[[144 111 105 143 146]
 [130 136 115 142 131]
 [133 133 143 122 139]
 [134 146 119 135 128]
 [145 114 143 140 147]]
->
[[144 111 105 143 146]
 [133 133 143 122 139]
 [145 114 143 140 147]]

[[134 124 121 120 129 114]
 [133 106 114 114 133 124]
 [140 125 120 121 132 120]
 [142 110 118 118 138 123]
 [116 154 140 131 120 127]]
->
[[134 124 121 120 129 114]
 [140 125 120 121 132 120]
 [116 154 140 131 120 127]]

[[144 139 123 130 115 122 125 131 127 142 130 123 119 123 131]
 [109 146 127 121 150 121 144 138 123 136 140 146 106 127 152]
 [128 132 135 130 126 140 117 119 141 139 119 134 145 135 110]
 [140 124 116 133 116 141 137 128 116 133 125 140 134 111 114]]
->
[[144 139 123 130 115 122 125 131 127 142 130 123 119 123 131]
 [128 132 135 130 126 140 117 119 141 139 119 134 145 135 110]]

[[125 124 125 124 121 120 125 128 129]
 [112 121 112 119 118 118 128 122 125]
 [126 127 127 124 121 121 120 135 135]
 [119 128 117 127 123 128 124 135 136]
 [143 127 146 128 135 128 127 120 119]
 [118 115 119 112 123 120 124 110 107]
 [132 122 131 126 128 126 133 113 111]
 [128 117 128 117 121 115 128 114 111]
 [149 128 151 130 136 128 127 127 124]]
->
[[125 124 125 124 121 120 125 128 129]
 [126 127 127 124 121 121 120 135 135]
 [143 127 146 128 135 128 127 120 119]
 [132 122 131 126 128 126 133 113 111]
 [149 128 151 130 136 128 127 127 124]]

[[125 138 126 104 123 133 111 146 110 130 120 105]
 [129 135 133 125 138 129 116 148 120 129 128 118]
 [123 141 126 112 117 125 122 133 114 119 124 116]
 [130 136 138 144 146 122 124 144 127 121 134 132]
 [131 118 129 151 131 123 145 110 145 125 135 150]
 [127 138 131 117 132 129 115 147 115 127 125 114]]
->
[[125 138 126 104 123 133 111 146 110 130 120 105]
 [123 141 126 112 117 125 122 133 114 119 124 116]
 [131 118 129 151 131 123 145 110 145 125 135 150]]

[[136 146 133 116 128 151 123 128 122 124]
 [127 132 130 127 128 125 128 120 128 121]]
->
[[136 146 133 116 128 151 123 128 122 124]]

[[114 123 117 135]
 [125 111 100 129]
 [112 104 118 130]
 [122 126 124 131]
 [126 112 103 129]
 [123 110 102 129]
 [128 114 106 130]
 [122 124 110 121]
 [112 104 118 129]
 [127 127 125 127]]
->
[[114 123 117 135]
 [112 104 118 130]
 [126 112 103 129]
 [128 114 106 130]
 [112 104 118 129]]

[[154 135 131 130  99]
 [157 134 118 129 103]
 [146 147 148 132 150]
 [114 113 114 114 155]
 [128 100 120 102 121]
 [102 123 151 126 146]]
->
[[154 135 131 130  99]
 [146 147 148 132 150]
 [128 100 120 102 121]]
---
[[127 151]
 [131 140]
 [131 127]
 [125 122]
 [126 123]
 [129 128]
 [125 128]
 [128 133]
 [129 113]
 [135 141]
 [126 128]
 [132 137]]
->
[[151 140 127 122 123 128 128 133 113 141 128 137]
 [127 131 131 125 126 129 125 128 129 135 126 132]]

[[127 128 129]
 [113 104 118]
 [134 107 101]
 [127 133 124]]
->
[[129 118 101 124]
 [128 104 107 133]
 [127 113 134 127]]

[[120 117 131 125 134]
 [119 128 131 131 131]
 [128 129 129 128 128]
 [121 128 130 127 139]
 [117 130 112 126 128]
 [140 128 117 133 126]
 [115 127 125 120 127]
 [148 153 118 128 141]
 [118 118 131 128 135]
 [128 128 128 128 127]
 [128 121 131 128 130]]
->
[[134 131 128 139 128 126 127 141 135 127 130]
 [125 131 128 127 126 133 120 128 128 128 128]
 [131 131 129 130 112 117 125 118 131 128 131]
 [117 128 129 128 130 128 127 153 118 128 121]
 [120 119 128 121 117 140 115 148 118 128 128]]

[[122 129 134 127 150 103 104 101]
 [106 153 137 122 131 122 106 150]
 [143 131 147 115 149 117 111 126]
 [108 124 135 129 148 110 121 143]
 [149 129 108 118 107 116 116 140]
 [139 143 134 127 128 140 143 152]]
->
[[101 150 126 143 140 152]
 [104 106 111 121 116 143]
 [103 122 117 110 116 140]
 [150 131 149 148 107 128]
 [127 122 115 129 118 127]
 [134 137 147 135 108 134]
 [129 153 131 124 129 143]
 [122 106 143 108 149 139]]

[[140 143 135]
 [111 153 138]
 [112 141 140]
 [131 109 109]
 [110 152 136]
 [126 128 111]
 [124 124 108]]
->
[[135 138 140 109 136 111 108]
 [143 153 141 109 152 128 124]
 [140 111 112 131 110 126 124]]

[[121 138 150 139 130 132 137 140 110 132 110 129]
 [111 146 111 129 107 151 146 140 151 123 128 130]
 [128 134 153 120 140 117 133 132 100 149 118 147]]
->
[[129 130 147]
 [110 128 118]
 [132 123 149]
 [110 151 100]
 [140 140 132]
 [137 146 133]
 [132 151 117]
 [130 107 140]
 [139 129 120]
 [150 111 153]
 [138 146 134]
 [121 111 128]]
---
[[138 134 121 115 131 120 136 120 137 136 111 141]
 [126 117 131 130 111 109 149 122 153 120 124 148]
 [134 144 129 124 148 151 107 139 104 134 132 110]
 [145 152 127 115 149 143 119 133 116 140 116 125]]
->
[[126 117 131 130 111 109 149 122 153 120 124 148]
 [145 152 127 115 149 143 119 133 116 140 116 125]]

[[127 152 146 116 129 141 128 105 117]
 [118 109 136 132 113 119 122 150 103]]
->
[[118 109 136 132 113 119 122 150 103]]

[[109 130]
 [ 99 100]]
->
[[ 99 100]]

[[134 138 149 151 101 107 117]
 [105 108 129 116 133 123 149]]
->
[[105 108 129 116 133 123 149]]

[[142 132 125 110 130 130 125 130 136 138 131 135 128]
 [132 137 128 124 121 146 127 115 132 130 113 132 143]
 [135 117 127 115 141 100 122 150 136 126 154 134 113]
 [138 138 126 117 123 146 127 118 132 138 116 132 137]]
->
[[132 137 128 124 121 146 127 115 132 130 113 132 143]
 [138 138 126 117 123 146 127 118 132 138 116 132 137]]

[[120 136 113 118 132 122 132 152 134 118 128 129 129 123]
 [130 130 114 135 138 119 127 142 130 126 121 132 130 128]
 [129 131 115 134 137 119 128 143 130 126 122 132 130 128]
 [124 133 116 123 134 122 131 146 132 125 125 128 129 126]
 [124 138 119 124 134 126 126 138 131 125 125 133 128 124]
 [127 131 115 131 137 120 127 142 132 126 122 131 130 127]]
->
[[130 130 114 135 138 119 127 142 130 126 121 132 130 128]
 [124 133 116 123 134 122 131 146 132 125 125 128 129 126]
 [127 131 115 131 137 120 127 142 132 126 122 131 130 127]]
---
[[114 123 130 117 119]
 [126 138 129 116 112]
 [142 141 137 144 152]
 [127 106 106 132 121]]
->
[119 116 137 106]

[[128 129 131 126]
 [128 124 126 126]
 [141 113 149 104]
 [130 129 122 124]]
->
[126 126 113 130]

[[142 145 109 115  99]
 [147 142 111 119 119]
 [136 141 107 120 104]]
->
[ 99 119 107]

[[130 138 134 125]
 [154 121 105 148]]
->
[125 105]

[[120 131 133]
 [129 147 124]
 [139 134 113]
 [153 135 129]
 [107 118 121]]
->
[133 147 139]

[[123 138 133 105 146]
 [140 150 117 116 141]]
->
[146 116]
